In the data rows, the value 50 means zero.
A hidden rule labels the rows of this table. It goes by one to three of the table's principal directions, not those with the most spread.
[57, 49, 60, 44, 46, 54, 49, 47, 43, 58, 59, 51, 46, 57, 46, 64, 41, 49, 41, 43, 51, 43, 43, 50, 42, 50, 54, 61, 47, 44, 52, 61] GD
[39, 58, 27, 58, 54, 46, 56, 58, 52, 37, 45, 54, 47, 44, 49, 26, 61, 47, 62, 69, 55, 70, 52, 50, 45, 41, 40, 44, 58, 64, 45, 35] Cl
[55, 53, 55, 48, 44, 57, 38, 53, 42, 53, 54, 59, 44, 53, 45, 55, 45, 44, 45, 39, 64, 46, 45, 52, 47, 43, 40, 69, 49, 43, 42, 65] GD
[58, 51, 56, 42, 34, 60, 54, 44, 48, 69, 62, 57, 40, 70, 26, 91, 21, 45, 23, 24, 73, 35, 48, 37, 36, 77, 70, 50, 58, 23, 49, 70] LF
[57, 51, 47, 54, 43, 50, 44, 51, 47, 58, 51, 59, 42, 60, 41, 70, 43, 46, 41, 33, 67, 48, 53, 45, 45, 60, 59, 54, 55, 33, 44, 61] OQ
[50, 58, 42, 50, 56, 52, 46, 56, 53, 43, 34, 52, 56, 45, 58, 44, 65, 47, 55, 47, 57, 52, 55, 56, 65, 34, 27, 55, 53, 60, 35, 54] LF
[69, 45, 48, 61, 48, 50, 45, 46, 53, 69, 48, 52, 49, 44, 44, 67, 59, 59, 52, 56, 53, 54, 54, 47, 45, 57, 70, 35, 43, 45, 52, 53] OQ
[30, 55, 36, 55, 53, 49, 60, 57, 47, 32, 58, 57, 42, 60, 41, 37, 45, 46, 58, 64, 53, 62, 43, 46, 39, 48, 45, 61, 57, 51, 51, 38] LF
[50, 48, 45, 70, 32, 46, 40, 43, 48, 75, 65, 60, 29, 49, 25, 60, 35, 56, 47, 52, 80, 61, 60, 38, 18, 75, 84, 31, 51, 33, 55, 53] Xo
[58, 49, 52, 37, 57, 52, 48, 51, 60, 44, 31, 45, 69, 42, 69, 49, 58, 43, 47, 27, 42, 33, 57, 55, 82, 43, 26, 55, 53, 49, 41, 59] Cl
[55, 48, 69, 55, 48, 56, 33, 49, 30, 60, 61, 54, 48, 64, 50, 80, 58, 44, 42, 38, 43, 29, 37, 58, 44, 27, 52, 71, 29, 31, 45, 77] OQ
[17, 46, 51, 51, 59, 32, 55, 52, 56, 28, 50, 35, 51, 44, 62, 12, 47, 56, 68, 69, 34, 60, 59, 49, 56, 57, 48, 44, 54, 68, 65, 20] Xo
[21, 62, 59, 33, 38, 53, 44, 58, 23, 34, 72, 58, 31, 78, 43, 48, 23, 23, 29, 24, 68, 37, 34, 53, 29, 33, 24, 97, 59, 38, 39, 71] Xo
[51, 43, 52, 44, 47, 53, 40, 48, 62, 51, 42, 48, 65, 35, 62, 33, 51, 44, 46, 30, 43, 34, 61, 51, 74, 51, 29, 50, 51, 43, 48, 54] LF
[69, 47, 46, 54, 44, 46, 39, 49, 56, 70, 41, 47, 50, 35, 51, 49, 60, 56, 45, 52, 55, 59, 61, 50, 51, 59, 61, 27, 50, 59, 48, 46] OQ
[45, 52, 51, 51, 44, 51, 53, 49, 38, 49, 59, 59, 39, 66, 44, 54, 42, 46, 45, 41, 59, 49, 43, 51, 37, 44, 43, 72, 52, 40, 47, 61] GD
[52, 56, 46, 52, 50, 57, 47, 51, 55, 50, 44, 59, 51, 47, 49, 55, 48, 49, 54, 39, 65, 47, 54, 50, 56, 44, 36, 62, 54, 44, 38, 63] LF
[44, 53, 34, 44, 58, 42, 67, 53, 60, 39, 42, 41, 58, 43, 62, 33, 57, 45, 49, 61, 33, 59, 53, 52, 55, 45, 46, 35, 60, 68, 48, 32] Xo
[29, 52, 57, 46, 47, 49, 40, 54, 31, 40, 60, 52, 44, 61, 53, 39, 49, 34, 45, 41, 50, 39, 42, 56, 41, 27, 27, 75, 46, 44, 47, 61] LF
[51, 46, 38, 41, 50, 19, 57, 44, 53, 51, 43, 37, 50, 34, 79, 27, 50, 33, 44, 32, 40, 57, 69, 56, 37, 43, 59, 33, 67, 56, 52, 45] QW
[93, 33, 64, 50, 49, 59, 62, 41, 44, 92, 66, 42, 46, 51, 26, 89, 57, 72, 39, 95, 31, 61, 29, 43, 27, 68, 94, 31, 32, 61, 77, 41] LF
[72, 45, 53, 59, 41, 57, 45, 49, 32, 68, 63, 58, 36, 60, 30, 63, 59, 59, 46, 70, 55, 63, 34, 50, 27, 52, 69, 48, 37, 49, 59, 51] QW
[74, 54, 42, 50, 51, 54, 60, 50, 47, 58, 46, 56, 47, 56, 45, 70, 58, 52, 46, 53, 55, 59, 42, 51, 42, 46, 58, 48, 52, 52, 45, 56] QW
[73, 49, 60, 54, 52, 51, 41, 44, 55, 68, 37, 50, 56, 44, 57, 76, 58, 59, 51, 35, 55, 42, 59, 54, 61, 49, 56, 48, 43, 45, 42, 68] OQ
[46, 53, 47, 51, 54, 63, 60, 55, 48, 39, 62, 57, 49, 57, 37, 53, 45, 52, 56, 69, 45, 55, 33, 47, 46, 48, 49, 61, 46, 51, 54, 43] QW
[48, 52, 44, 52, 48, 44, 50, 52, 44, 52, 52, 53, 42, 56, 49, 50, 51, 45, 46, 48, 55, 56, 50, 51, 40, 45, 49, 56, 55, 50, 46, 52] OQ
[58, 54, 46, 47, 52, 61, 46, 50, 58, 48, 35, 48, 66, 40, 58, 50, 66, 47, 48, 40, 47, 38, 54, 54, 70, 41, 37, 33, 44, 49, 40, 58] Cl
[36, 53, 39, 50, 47, 53, 61, 54, 45, 37, 61, 55, 46, 63, 43, 42, 46, 41, 44, 55, 44, 52, 39, 48, 40, 48, 49, 53, 53, 45, 51, 42] Cl
[51, 48, 45, 59, 56, 44, 56, 50, 51, 54, 52, 47, 46, 48, 46, 53, 56, 59, 59, 75, 44, 64, 49, 48, 40, 54, 68, 38, 47, 59, 58, 36] Xo
[60, 54, 41, 46, 46, 61, 55, 55, 41, 53, 52, 59, 48, 66, 42, 63, 59, 41, 32, 47, 49, 48, 36, 52, 48, 37, 36, 64, 50, 46, 39, 59] LF
[51, 50, 59, 50, 44, 83, 38, 50, 51, 49, 64, 66, 64, 49, 44, 57, 48, 40, 43, 33, 43, 18, 35, 53, 66, 31, 21, 77, 33, 23, 39, 76] LF
[43, 48, 67, 41, 52, 51, 50, 49, 40, 39, 54, 47, 50, 63, 56, 48, 46, 50, 48, 41, 41, 39, 40, 55, 55, 44, 39, 70, 44, 49, 54, 55] GD
[61, 52, 39, 48, 53, 40, 47, 56, 56, 52, 34, 44, 53, 38, 58, 41, 63, 50, 50, 56, 50, 64, 60, 52, 57, 51, 51, 32, 58, 68, 45, 38] OQ
[50, 54, 24, 55, 51, 46, 57, 52, 57, 42, 35, 55, 55, 42, 63, 25, 70, 42, 52, 46, 48, 59, 59, 55, 57, 34, 29, 43, 59, 55, 37, 45] Cl
[41, 56, 57, 43, 47, 59, 48, 53, 40, 35, 55, 55, 50, 65, 52, 47, 47, 41, 43, 37, 47, 38, 38, 56, 55, 36, 29, 73, 47, 45, 42, 60] GD
[48, 47, 54, 47, 52, 54, 60, 47, 53, 47, 56, 50, 51, 56, 45, 56, 39, 54, 52, 51, 48, 47, 46, 45, 50, 60, 55, 53, 51, 44, 59, 48] Cl
[41, 40, 68, 42, 63, 30, 69, 41, 56, 47, 49, 32, 49, 61, 55, 70, 28, 63, 59, 47, 44, 45, 58, 40, 49, 79, 81, 45, 56, 46, 74, 41] Cl
[75, 41, 76, 50, 47, 69, 47, 41, 44, 77, 65, 48, 53, 55, 33, 90, 48, 66, 40, 64, 38, 36, 32, 48, 45, 58, 75, 46, 26, 44, 62, 62] Xo
[61, 43, 52, 56, 35, 47, 46, 41, 47, 79, 60, 51, 38, 51, 36, 62, 43, 55, 35, 52, 59, 54, 54, 44, 29, 67, 75, 33, 49, 44, 57, 53] Xo
[52, 56, 48, 43, 60, 50, 59, 49, 59, 45, 37, 44, 60, 43, 62, 51, 55, 50, 53, 48, 45, 49, 54, 54, 61, 41, 42, 46, 54, 61, 43, 52] Cl
[45, 52, 58, 48, 55, 48, 41, 52, 56, 45, 42, 43, 56, 41, 56, 48, 47, 53, 59, 47, 54, 46, 58, 50, 62, 54, 49, 46, 49, 55, 50, 49] OQ
[48, 51, 54, 48, 54, 42, 55, 46, 48, 45, 43, 50, 49, 57, 63, 50, 49, 50, 54, 32, 52, 47, 55, 55, 53, 42, 40, 66, 54, 47, 45, 60] GD
[46, 62, 38, 48, 46, 62, 40, 60, 51, 34, 42, 61, 56, 50, 54, 36, 58, 38, 45, 37, 56, 46, 47, 57, 67, 33, 20, 59, 53, 50, 28, 56] OQ
[64, 38, 48, 45, 59, 27, 54, 43, 74, 64, 23, 32, 62, 31, 66, 57, 51, 59, 55, 38, 50, 51, 82, 41, 72, 82, 70, 17, 65, 54, 60, 38] LF
[22, 56, 40, 59, 57, 41, 36, 58, 56, 26, 36, 49, 56, 32, 68, 06, 64, 46, 73, 51, 53, 55, 66, 57, 68, 33, 20, 51, 52, 62, 40, 40] Xo
[45, 44, 54, 50, 58, 43, 49, 49, 57, 40, 43, 43, 60, 43, 65, 40, 56, 52, 61, 47, 35, 44, 56, 53, 66, 50, 49, 46, 47, 50, 56, 43] GD
[58, 50, 50, 53, 45, 51, 49, 44, 55, 68, 49, 51, 49, 46, 46, 64, 47, 52, 42, 43, 58, 47, 57, 47, 46, 55, 58, 42, 51, 45, 46, 59] Xo
[58, 48, 59, 49, 54, 50, 58, 44, 54, 59, 52, 45, 50, 50, 46, 67, 43, 60, 53, 57, 49, 50, 50, 46, 46, 61, 68, 44, 48, 51, 58, 50] QW
[58, 56, 51, 46, 60, 53, 47, 53, 59, 44, 32, 44, 65, 35, 65, 46, 64, 53, 58, 51, 44, 48, 54, 57, 71, 38, 37, 43, 47, 65, 41, 50] GD
[38, 39, 76, 43, 49, 38, 45, 43, 39, 51, 56, 41, 44, 59, 58, 45, 38, 54, 51, 37, 47, 38, 52, 51, 49, 54, 46, 70, 46, 46, 64, 56] QW
[50, 48, 45, 54, 50, 53, 55, 54, 46, 54, 59, 51, 46, 54, 39, 52, 54, 53, 48, 75, 41, 61, 40, 48, 40, 51, 58, 47, 46, 57, 56, 38] Xo
[37, 50, 48, 55, 44, 46, 45, 48, 51, 52, 50, 52, 43, 49, 45, 40, 43, 50, 52, 45, 66, 51, 61, 44, 46, 59, 46, 49, 56, 46, 51, 50] LF
[34, 55, 62, 33, 46, 39, 26, 54, 35, 40, 47, 43, 51, 47, 74, 35, 46, 23, 38, 12, 55, 29, 57, 62, 54, 23, 21, 71, 54, 46, 37, 72] LF
[45, 58, 39, 54, 48, 55, 33, 57, 54, 37, 37, 54, 61, 36, 61, 28, 67, 40, 53, 39, 54, 46, 57, 58, 68, 33, 27, 40, 48, 51, 33, 53] QW
[51, 43, 49, 47, 46, 55, 59, 47, 52, 53, 60, 48, 51, 51, 41, 45, 46, 51, 44, 62, 40, 51, 43, 45, 45, 61, 57, 42, 49, 50, 62, 40] LF
[61, 46, 40, 48, 55, 35, 51, 53, 55, 54, 39, 40, 51, 37, 57, 45, 59, 50, 53, 61, 47, 65, 59, 48, 48, 58, 66, 26, 58, 64, 57, 34] Cl
[71, 47, 40, 63, 56, 45, 45, 48, 63, 53, 27, 51, 60, 36, 61, 50, 73, 60, 64, 44, 51, 56, 65, 53, 69, 54, 58, 25, 47, 49, 45, 48] QW
[52, 41, 53, 41, 67, 31, 74, 42, 73, 47, 37, 32, 64, 47, 69, 65, 40, 57, 56, 40, 29, 44, 66, 43, 68, 72, 71, 36, 62, 48, 62, 39] OQ
[49, 41, 60, 60, 52, 48, 59, 38, 56, 61, 64, 42, 47, 40, 38, 53, 38, 71, 65, 78, 45, 58, 50, 41, 32, 74, 89, 24, 41, 53, 76, 35] Cl
[39, 48, 61, 50, 56, 53, 24, 59, 37, 34, 48, 45, 62, 37, 68, 23, 75, 40, 60, 55, 30, 37, 43, 65, 67, 14, 19, 63, 30, 57, 48, 53] LF
[44, 60, 45, 55, 49, 50, 43, 58, 40, 40, 51, 57, 39, 54, 45, 40, 53, 49, 58, 60, 65, 65, 45, 54, 40, 40, 42, 61, 51, 60, 43, 48] GD
[48, 48, 33, 53, 63, 32, 84, 47, 66, 46, 47, 43, 49, 57, 51, 65, 41, 57, 56, 63, 38, 66, 57, 40, 42, 71, 85, 31, 66, 51, 60, 28] OQ
[34, 52, 61, 54, 55, 62, 39, 57, 42, 31, 57, 54, 53, 52, 48, 37, 54, 54, 66, 63, 45, 45, 36, 55, 59, 36, 30, 72, 36, 53, 52, 49] QW
[41, 64, 22, 54, 52, 48, 62, 61, 52, 33, 46, 58, 41, 55, 40, 39, 50, 44, 55, 63, 67, 74, 50, 46, 40, 52, 47, 45, 67, 60, 41, 35] Cl
[52, 42, 63, 53, 50, 52, 62, 42, 54, 59, 67, 45, 45, 56, 31, 70, 30, 68, 54, 70, 45, 53, 43, 38, 35, 81, 90, 35, 44, 46, 73, 38] GD
[47, 52, 47, 51, 48, 47, 36, 54, 52, 43, 44, 49, 51, 38, 53, 32, 52, 48, 56, 49, 58, 54, 57, 51, 55, 54, 47, 39, 52, 56, 49, 44] QW
[04, 54, 45, 54, 66, 46, 54, 64, 51, 03, 50, 50, 53, 52, 61, 00, 54, 51, 81, 73, 36, 60, 46, 55, 70, 35, 10, 80, 52, 68, 52, 23] OQ
[33, 61, 48, 48, 54, 60, 62, 57, 43, 31, 63, 56, 43, 67, 38, 52, 40, 49, 53, 66, 49, 56, 32, 49, 41, 43, 44, 70, 51, 55, 48, 44] OQ
[40, 56, 48, 62, 47, 46, 28, 54, 43, 48, 43, 60, 43, 49, 53, 48, 56, 42, 59, 31, 76, 46, 62, 53, 51, 36, 33, 66, 50, 37, 35, 69] LF
[59, 55, 43, 50, 43, 62, 52, 53, 43, 57, 56, 59, 45, 65, 32, 70, 50, 45, 34, 51, 58, 49, 39, 47, 41, 52, 55, 48, 49, 42, 44, 57] LF
[32, 52, 60, 55, 47, 61, 53, 48, 42, 42, 70, 57, 42, 63, 35, 50, 35, 56, 56, 59, 53, 47, 36, 47, 38, 52, 50, 66, 42, 42, 57, 52] QW
[58, 49, 58, 54, 47, 61, 50, 48, 44, 57, 62, 53, 47, 58, 38, 67, 48, 56, 46, 60, 45, 47, 37, 50, 41, 51, 64, 50, 38, 45, 54, 53] GD
[64, 40, 58, 50, 48, 46, 51, 39, 61, 66, 46, 47, 53, 44, 51, 65, 39, 58, 50, 32, 55, 42, 63, 43, 55, 73, 68, 40, 53, 36, 58, 57] QW
Which label does each new row get?
[67, 49, 56, 47, 34, 69, 36, 51, 48, 61, 61, 58, 48, 48, 28, 60, 38, 50, 37, 46, 64, 45, 41, 43, 46, 71, 63, 39, 45, 39, 54, 55]: QW
[66, 55, 37, 60, 54, 64, 62, 55, 49, 49, 58, 60, 50, 60, 33, 75, 59, 55, 51, 73, 41, 60, 31, 49, 41, 48, 71, 43, 42, 47, 48, 44]: GD
[28, 57, 60, 40, 39, 44, 36, 48, 40, 48, 58, 49, 40, 49, 57, 32, 31, 35, 41, 26, 69, 41, 57, 54, 37, 39, 31, 67, 57, 48, 42, 67]: Xo
[31, 49, 54, 42, 61, 44, 69, 52, 43, 28, 57, 46, 49, 65, 58, 38, 45, 48, 57, 57, 32, 51, 38, 53, 49, 39, 35, 79, 53, 56, 58, 41]: QW
[41, 54, 34, 62, 46, 56, 57, 54, 53, 54, 63, 51, 46, 49, 33, 43, 56, 55, 45, 89, 39, 67, 42, 46, 34, 52, 65, 28, 45, 64, 51, 27]: Xo
[47, 46, 49, 47, 49, 34, 37, 49, 48, 57, 37, 46, 51, 43, 68, 42, 58, 38, 45, 25, 55, 41, 68, 54, 57, 39, 33, 55, 56, 45, 42, 62]: LF
[17, 62, 21, 60, 53, 40, 72, 55, 43, 27, 58, 64, 34, 70, 47, 36, 44, 34, 57, 50, 61, 64, 49, 48, 26, 32, 36, 72, 67, 41, 39, 48]: LF
[61, 50, 54, 48, 46, 51, 52, 47, 45, 59, 51, 51, 45, 55, 47, 60, 49, 53, 43, 47, 54, 51, 47, 51, 43, 50, 53, 53, 49, 50, 49, 57]: GD
[44, 51, 64, 39, 53, 50, 54, 49, 48, 41, 55, 45, 50, 57, 53, 56, 34, 50, 49, 41, 48, 42, 46, 50, 51, 55, 53, 59, 52, 49, 55, 53]: GD
[37, 60, 52, 51, 53, 63, 42, 58, 53, 33, 50, 60, 54, 55, 48, 52, 45, 47, 56, 41, 58, 41, 46, 52, 65, 42, 30, 71, 49, 43, 36, 59]: OQ
[57, 48, 56, 51, 49, 49, 32, 50, 46, 59, 44, 49, 57, 43, 60, 62, 60, 40, 44, 31, 49, 33, 56, 55, 58, 36, 46, 49, 42, 38, 42, 69]: LF
[50, 52, 56, 49, 35, 56, 34, 52, 38, 55, 62, 61, 36, 58, 35, 56, 34, 43, 40, 34, 74, 46, 46, 47, 36, 57, 51, 63, 52, 35, 48, 64]: QW
[18, 56, 68, 43, 60, 66, 42, 58, 37, 15, 59, 53, 57, 55, 58, 21, 50, 45, 69, 54, 41, 35, 31, 61, 66, 16, 00, 99, 37, 56, 48, 57]: Cl
[70, 54, 30, 51, 48, 52, 61, 53, 58, 56, 43, 57, 48, 52, 41, 64, 52, 49, 43, 51, 59, 64, 51, 45, 47, 62, 63, 36, 62, 49, 44, 45]: GD
[43, 45, 54, 54, 45, 48, 42, 51, 43, 55, 60, 46, 45, 48, 45, 41, 52, 50, 47, 65, 43, 53, 46, 50, 41, 51, 56, 46, 43, 55, 58, 41]: Xo
[57, 47, 61, 52, 50, 59, 43, 45, 58, 61, 55, 47, 57, 36, 45, 60, 45, 57, 53, 56, 47, 42, 51, 47, 52, 57, 63, 38, 40, 47, 56, 53]: Xo
[35, 40, 62, 48, 59, 40, 53, 48, 54, 47, 54, 33, 57, 41, 59, 35, 51, 57, 57, 72, 23, 48, 52, 50, 55, 52, 56, 43, 42, 65, 67, 31]: Xo
[41, 53, 45, 47, 52, 49, 50, 54, 51, 43, 48, 48, 53, 46, 55, 39, 53, 42, 50, 51, 46, 49, 51, 52, 54, 41, 38, 52, 53, 55, 46, 47]: LF
[24, 48, 65, 49, 67, 56, 56, 52, 50, 19, 53, 39, 63, 47, 59, 21, 57, 63, 77, 81, 20, 47, 37, 56, 67, 39, 34, 57, 33, 69, 66, 29]: Cl
[47, 43, 51, 49, 52, 46, 47, 49, 58, 53, 43, 46, 53, 38, 53, 35, 49, 55, 59, 52, 54, 52, 61, 46, 60, 59, 39, 50, 55, 56, 57, 44]: LF
[62, 39, 55, 47, 49, 29, 37, 43, 60, 66, 29, 39, 54, 32, 67, 47, 52, 53, 53, 26, 62, 47, 80, 47, 63, 68, 57, 32, 59, 48, 55, 53]: Cl
[45, 51, 46, 53, 53, 37, 51, 47, 55, 48, 44, 46, 51, 47, 61, 48, 49, 47, 53, 40, 49, 50, 62, 51, 50, 50, 58, 41, 55, 46, 48, 50]: OQ
[52, 47, 50, 42, 60, 47, 68, 44, 67, 53, 44, 39, 62, 43, 60, 59, 45, 54, 50, 52, 33, 45, 57, 47, 60, 56, 56, 42, 56, 55, 53, 45]: Xo
[36, 38, 58, 39, 55, 24, 51, 44, 61, 53, 34, 29, 54, 36, 72, 25, 46, 53, 55, 42, 46, 49, 77, 47, 65, 65, 41, 43, 64, 65, 62, 37]: LF
[50, 52, 50, 57, 59, 53, 43, 51, 63, 42, 39, 51, 65, 37, 64, 48, 60, 53, 63, 44, 41, 42, 57, 55, 73, 40, 42, 50, 44, 47, 41, 53]: OQ
[57, 43, 53, 48, 52, 38, 54, 44, 57, 63, 45, 38, 52, 42, 56, 53, 50, 56, 48, 53, 43, 52, 61, 47, 50, 63, 68, 31, 52, 56, 59, 42]: Xo
[33, 56, 36, 60, 54, 38, 46, 56, 50, 39, 42, 52, 45, 43, 60, 22, 63, 48, 64, 59, 54, 66, 60, 55, 49, 34, 33, 55, 56, 64, 41, 41]: OQ
[42, 48, 46, 58, 42, 51, 41, 50, 39, 49, 57, 60, 40, 47, 48, 23, 55, 47, 57, 51, 61, 57, 49, 53, 39, 37, 29, 67, 48, 48, 50, 54]: Cl
